Some points:
(2.12 0.78 0.30 -1.35 -1.40 1.69 1.25 2.34 1.26 0.05 4.28 0.22
 0.40 1.29 -2.01 -1.43 1.05 0.51 -0.21 -3.20 0.89 0.77 -1.79 1.39)
(-1.40 1.26 -0.37 0.34 -0.94 -0.44 0.62 -0.01 0.45 0.30 0.46 0.68
 0.21 1.22 -0.52 1.06 0.39 -0.77 0.47 0.13 -0.22 -0.96 1.12 -0.91)
(-1.88 0.05 1.96 0.76 0.24 -2.14 0.04 1.50 -0.99 0.94 0.09 -0.50
 0.12 0.44 -0.23 -0.83 -1.89 0.77 -0.07 0.44 -0.41 -0.55 -1.64 0.20)
(0.58 -0.93 -0.22 0.29 -1.29 1.15 -1.30 0.56 -0.31 0.48 0.83 2.93
 0.05 0.44 1.81 0.00 -1.91 0.52 -0.58 -0.46 0.49 -1.15 1.70 -0.57)
(-0.28 1.15 0.42 -1.31 1.40 0.01 0.77 -1.69 1.59 1.62 -0.85 0.65
 0.03 -0.55 0.21 0.56 -0.77 0.54 -0.18 -0.60 -0.10 -1.16 0.17 -0.44)
(-0.74 -0.59 -0.20 -0.84 0.75 0.73 -0.98 2.21 0.92 0.85 -2.13 0.32
 -0.67 0.57 -0.08 1.63 0.88 -0.73 -0.17 -0.03 -0.33 -0.24 -0.36 0.36)
(-0.64 -0.07 -0.95 -1.24 1.52 -0.25 -0.74 -0.44 0.66 -0.12 -0.33 0.72
 0.12 0.92 0.42 -0.19 -0.68 0.80 2.21 -0.19 0.69 -0.62 -0.14 0.58)
(1.13 1.53 -0.60 -0.54 -1.06 1.33 -0.19 0.79 0.71 -1.38 2.77 -0.57
 -0.93 1.20 -2.05 0.45 -0.55 1.06 -2.90 -2.15 1.15 -0.21 -2.62 0.69)
(0.10 -0.62 1.33 1.43 0.81 -0.50 -1.01 0.16 0.42 0.86 -2.12 -0.98
 0.00 0.48 -2.02 -0.27 -0.16 -0.89 -1.36 0.20 1.87 0.12 -0.05 -0.75)
(0.61 -1.38 0.05 0.96 -0.67 0.84 0.63 -1.34 0.51 -0.66 -0.85 0.72
 0.47 0.62 -0.24 1.85 -0.08 -0.96 -1.29 -0.17 -1.60 0.58 -1.43 -0.31)
(0.32 1.09 -0.84 -0.56 0.30 -2.05 -1.46 0.88 -0.41 0.48 1.44 -0.34
 -1.35 -1.80 1.12 0.58 1.37 1.88 1.65 0.23 1.57 -1.09 1.83 -0.46)
(-0.34 -0.28 0.35 0.32 2.43 0.22 0.74 0.81 0.32 -0.11 0.58 -1.70
 -0.30 1.44 0.22 -0.28 0.40 -0.10 0.38 1.00 -1.41 0.09 1.56 -0.12)
(0.98 0.30 0.88 -0.82 -0.96 -0.30 1.09 0.07 0.25 -0.28 -1.71 -0.89
 0.34 1.28 0.70 0.08 -1.49 0.48 -0.18 -0.73 -2.52 0.88 -0.22 0.79)
(0.95 0.66 -0.94 0.20 -1.00 1.04 0.08 1.74 -0.29 -0.67 0.89 -1.33
 2.88 -0.39 -0.80 -0.29 -0.67 0.86 0.20 1.06 0.41 0.37 -1.81 1.38)
(0.90 0.51 0.80 -2.23 1.39 -0.25 0.16 1.71 -1.04 -1.73 -0.19 0.31
 0.02 -1.81 -0.94 0.44 0.61 -0.47 -0.48 -0.25 -1.40 -0.46 -1.56 -0.29)
(-1.12 0.24 0.02 0.37 -1.46 -0.76 0.18 -1.08 0.71 -0.58 0.24 2.05
 1.71 -0.02 0.13 0.59 1.33 -1.21 0.37 -2.11 -1.24 0.45 1.34 -0.51)
(1.55 0.49 -0.45 -0.12 0.56 -0.47 0.75 0.42 -0.76 0.89 0.03 -1.10
 -0.57 0.04 -0.13 0.02 -0.74 -4.75 0.14 1.27 0.71 -1.25 -0.30 0.13)
(0.90 1.29 -0.12 0.40 0.36 0.65 2.05 0.24 -0.60 -2.07 -1.94 -0.28
 -1.29 1.10 -0.23 1.04 -0.42 0.36 1.27 0.93 1.15 0.03 0.77 0.26)
(-1.25 -1.44 -0.33 0.45 -1.33 0.77 0.07 0.02 1.38 -0.35 1.73 -0.46
 -0.21 -0.36 -0.53 0.17 0.30 -0.43 -0.40 1.28 -0.75 0.32 2.17 -1.24)
(-1.27 -0.77 -1.17 -0.04 -0.07 0.07 0.90 1.03 -1.16 0.54 -0.52 0.62
 -2.20 -0.63 -1.05 -0.42 0.56 0.75 -0.47 1.28 -1.46 -1.96 -1.16 0.17)
(0.28 -0.96 -1.33 1.62 1.45 0.63 0.05 0.38 -0.78 1.41 -0.11 -1.24
 -1.16 -1.53 0.49 0.24 -0.94 0.79 0.82 -0.31 -1.03 -0.51 0.70 0.03)
(0.08 0.66 1.22 0.64 -0.96 0.42 -1.62 -2.90 0.36 0.82 0.00 0.21
 -0.41 0.64 0.15 1.05 0.26 -0.18 0.21 -1.49 -1.85 1.71 0.52 0.33)
(0.69 0.45 -0.69 -0.44 -0.35 0.27 -0.08 -0.31 0.35 -0.09 -0.46 0.79
 1.42 -0.11 -0.61 -1.89 -0.27 0.26 0.58 0.46 -0.97 -0.06 1.70 -1.24)
(0.08 -0.36 -4.16 -1.17 0.44 -2.27 -1.57 0.35 -0.79 2.26 1.00 -0.50
 -0.89 -1.81 1.24 -0.54 2.28 2.29 0.50 0.29 2.27 0.47 3.56 -0.65)
(-0.29 -0.68 0.61 0.49 0.82 -0.60 -0.38 -1.15 -1.01 -0.69 0.28 1.04
 -0.58 -0.60 -1.17 -0.87 0.75 -0.11 0.14 1.53 0.70 -1.28 0.98 4.91)
(-0.22 -0.42 0.15 -1.19 0.88 -1.63 0.33 -0.08 -2.11 -1.27 1.23 -0.39
 0.53 0.53 -2.20 0.22 -1.12 -0.76 -0.70 -1.07 0.81 -0.33 -1.11 -0.40)
(-0.15 0.37 1.31 -0.96 0.45 0.45 0.43 0.08 -0.03 2.24 -0.43 -1.71
 -0.15 0.10 -0.97 0.57 -0.66 -0.15 0.08 1.03 0.22 -0.27 -0.95 1.31)
(1.56 1.02 0.29 1.52 0.76 -0.92 2.35 0.65 0.27 -0.53 1.81 -0.56
 -0.37 -0.78 1.16 0.09 0.87 -0.18 -1.68 -0.75 0.27 -0.40 -1.76 0.40)
(1.67 -2.51 0.78 0.02 0.39 -0.30 1.33 0.30 1.52 0.19 0.61 -0.35
 0.63 -1.38 -1.47 0.20 -0.41 0.65 0.91 -1.01 1.20 -1.07 -1.01 0.20)
(0.56 0.22 -0.70 0.54 2.13 -1.01 0.67 0.56 -0.96 1.62 0.37 2.78
 -0.73 -0.55 -1.22 0.52 -0.25 0.42 0.60 2.54 0.79 4.60 -0.99 -0.31)
(0.48 0.06 0.67 1.44 0.35 1.28 -0.88 0.72 -1.96 0.84 -1.15 0.50
 1.45 -0.27 1.03 -0.26 1.19 -0.12 0.14 -1.80 0.57 -0.07 0.79 -0.28)
(0.09 -0.72 0.52 -0.97 2.04 0.69 -0.98 -1.70 -0.91 -0.98 0.06 -1.42
 0.10 -0.78 -0.89 1.04 -0.36 0.76 -0.14 2.08 0.66 -0.87 -1.26 -0.82)
(0.53 0.35 1.28 0.02 -1.90 0.84 0.56 -0.99 1.15 -0.12 -0.63 0.76
 0.58 -0.30 0.38 -0.23 -1.41 -1.02 0.27 0.96 -0.54 -0.55 -1.40 -0.98)
(-0.83 -1.52 1.71 0.14 -1.19 0.28 -0.06 0.10 1.93 -2.35 -1.52 1.21
 0.11 0.88 1.22 -0.52 0.20 -0.23 -0.18 -0.99 0.26 1.89 1.29 -0.61)
(0.89 0.97 0.19 1.38 0.65 -2.47 -0.76 -0.12 0.92 -0.30 -1.47 -0.54
 0.87 0.91 -0.45 0.05 0.36 0.48 -0.29 2.09 -0.96 -1.23 -1.25 -0.17)
(-0.26 -0.31 0.22 -0.79 -2.13 0.13 0.84 -0.96 0.14 -0.53 -1.90 0.10
 0.00 -0.18 0.91 -0.81 -0.41 0.05 -2.30 -0.22 -0.26 1.25 1.36 0.52)
(-1.81 0.56 -1.09 0.24 -1.91 0.37 -1.17 -0.08 0.75 -0.55 -0.78 -0.59
 -0.08 -1.92 0.17 -0.94 0.71 -0.78 1.81 -0.92 -0.24 0.93 -0.65 0.13)
(-1.75 1.72 -0.83 0.71 2.50 1.22 -0.60 -0.49 0.12 0.78 0.23 0.19
 -0.67 -1.24 0.73 -2.06 1.58 1.06 -0.03 0.73 1.23 -0.58 0.20 -1.18)
(-0.54 1.74 1.53 0.15 -1.77 0.98 -1.31 0.15 0.27 -0.46 0.88 -0.07
 -0.78 -1.50 0.74 -0.01 -0.38 -0.72 -0.08 -0.43 -0.26 1.00 2.06 -0.43)
(1.00 -0.74 0.18 0.61 -0.38 0.10 0.88 -1.12 -2.79 0.54 -1.02 -0.91
 -0.57 1.28 -1.73 -0.52 1.26 0.82 1.16 0.76 -0.01 -1.21 -0.74 -1.44)
(-2.09 -0.27 -0.84 0.45 -0.28 -0.19 1.21 -0.47 0.23 0.02 -0.46 -0.31
 0.89 0.58 1.16 1.92 -0.01 -0.12 -0.24 -0.30 1.40 -0.17 -0.28 0.46)
(-0.85 -0.89 1.26 -1.19 -1.08 0.20 0.67 -0.57 -1.04 0.53 0.09 -0.24
 -0.35 0.10 2.20 -0.13 0.23 0.42 0.77 0.31 1.01 0.65 -0.10 -0.79)
(-0.08 -1.16 -0.96 -0.35 0.01 0.10 -0.09 -1.31 0.87 -0.73 -0.15 -0.12
 -0.32 1.43 1.84 -2.09 0.20 -1.63 -0.40 -0.72 -1.15 0.54 -1.07 0.02)
(0.11 -0.01 -1.07 1.47 0.80 -0.68 -0.93 -0.50 -0.50 -0.91 -0.48 -0.55
 -1.33 -0.29 0.18 -0.21 -2.26 -0.37 0.97 -0.74 -0.11 0.11 0.03 0.31)
(0.72 -1.01 0.74 0.00 -1.09 -0.04 -2.11 -0.19 0.80 -0.54 0.91 0.55
 0.19 1.38 2.17 0.70 1.08 0.07 0.14 0.58 -0.83 0.49 -0.14 -0.09)
(-1.09 0.16 -0.92 -0.85 -0.24 0.81 -0.44 -0.27 -0.43 -0.25 0.39 0.30
 2.74 -0.08 1.15 -0.29 -0.02 0.08 -1.45 -0.55 -0.67 0.97 1.92 0.42)
There is one direction along which these points spread out most. Take the direction at right angles to it along which they spread out most. Go by this last direction. Where along it does each point below lie, from 0 to 99? The average is 50, and the first point in the table lies past the average. One standard deviation of the points above along it is 16.
(-0.22 -0.42 0.15 -1.19 0.88 -1.63 0.33 -0.08 -2.11 -1.27 1.23 -0.39
 0.53 0.53 -2.20 0.22 -1.12 -0.76 -0.70 -1.07 0.81 -0.33 -1.11 -0.40) 70
(-1.12 0.24 0.02 0.37 -1.46 -0.76 0.18 -1.08 0.71 -0.58 0.24 2.05
 1.71 -0.02 0.13 0.59 1.33 -1.21 0.37 -2.11 -1.24 0.45 1.34 -0.51) 18
(-0.26 -0.31 0.22 -0.79 -2.13 0.13 0.84 -0.96 0.14 -0.53 -1.90 0.10
 0.00 -0.18 0.91 -0.81 -0.41 0.05 -2.30 -0.22 -0.26 1.25 1.36 0.52) 25
(-1.27 -0.77 -1.17 -0.04 -0.07 0.07 0.90 1.03 -1.16 0.54 -0.52 0.62
 -2.20 -0.63 -1.05 -0.42 0.56 0.75 -0.47 1.28 -1.46 -1.96 -1.16 0.17) 69
(1.00 -0.74 0.18 0.61 -0.38 0.10 0.88 -1.12 -2.79 0.54 -1.02 -0.91
 -0.57 1.28 -1.73 -0.52 1.26 0.82 1.16 0.76 -0.01 -1.21 -0.74 -1.44) 68
(0.90 1.29 -0.12 0.40 0.36 0.65 2.05 0.24 -0.60 -2.07 -1.94 -0.28
 -1.29 1.10 -0.23 1.04 -0.42 0.36 1.27 0.93 1.15 0.03 0.77 0.26) 58
(-1.25 -1.44 -0.33 0.45 -1.33 0.77 0.07 0.02 1.38 -0.35 1.73 -0.46
 -0.21 -0.36 -0.53 0.17 0.30 -0.43 -0.40 1.28 -0.75 0.32 2.17 -1.24) 34
(-0.08 -1.16 -0.96 -0.35 0.01 0.10 -0.09 -1.31 0.87 -0.73 -0.15 -0.12
 -0.32 1.43 1.84 -2.09 0.20 -1.63 -0.40 -0.72 -1.15 0.54 -1.07 0.02) 34
(-0.54 1.74 1.53 0.15 -1.77 0.98 -1.31 0.15 0.27 -0.46 0.88 -0.07
 -0.78 -1.50 0.74 -0.01 -0.38 -0.72 -0.08 -0.43 -0.26 1.00 2.06 -0.43) 27
(-2.09 -0.27 -0.84 0.45 -0.28 -0.19 1.21 -0.47 0.23 0.02 -0.46 -0.31
 0.89 0.58 1.16 1.92 -0.01 -0.12 -0.24 -0.30 1.40 -0.17 -0.28 0.46) 45
(-1.81 0.56 -1.09 0.24 -1.91 0.37 -1.17 -0.08 0.75 -0.55 -0.78 -0.59
 -0.08 -1.92 0.17 -0.94 0.71 -0.78 1.81 -0.92 -0.24 0.93 -0.65 0.13) 35
(0.58 -0.93 -0.22 0.29 -1.29 1.15 -1.30 0.56 -0.31 0.48 0.83 2.93
 0.05 0.44 1.81 0.00 -1.91 0.52 -0.58 -0.46 0.49 -1.15 1.70 -0.57) 30
(0.09 -0.72 0.52 -0.97 2.04 0.69 -0.98 -1.70 -0.91 -0.98 0.06 -1.42
 0.10 -0.78 -0.89 1.04 -0.36 0.76 -0.14 2.08 0.66 -0.87 -1.26 -0.82) 72
(-1.09 0.16 -0.92 -0.85 -0.24 0.81 -0.44 -0.27 -0.43 -0.25 0.39 0.30
 2.74 -0.08 1.15 -0.29 -0.02 0.08 -1.45 -0.55 -0.67 0.97 1.92 0.42) 27
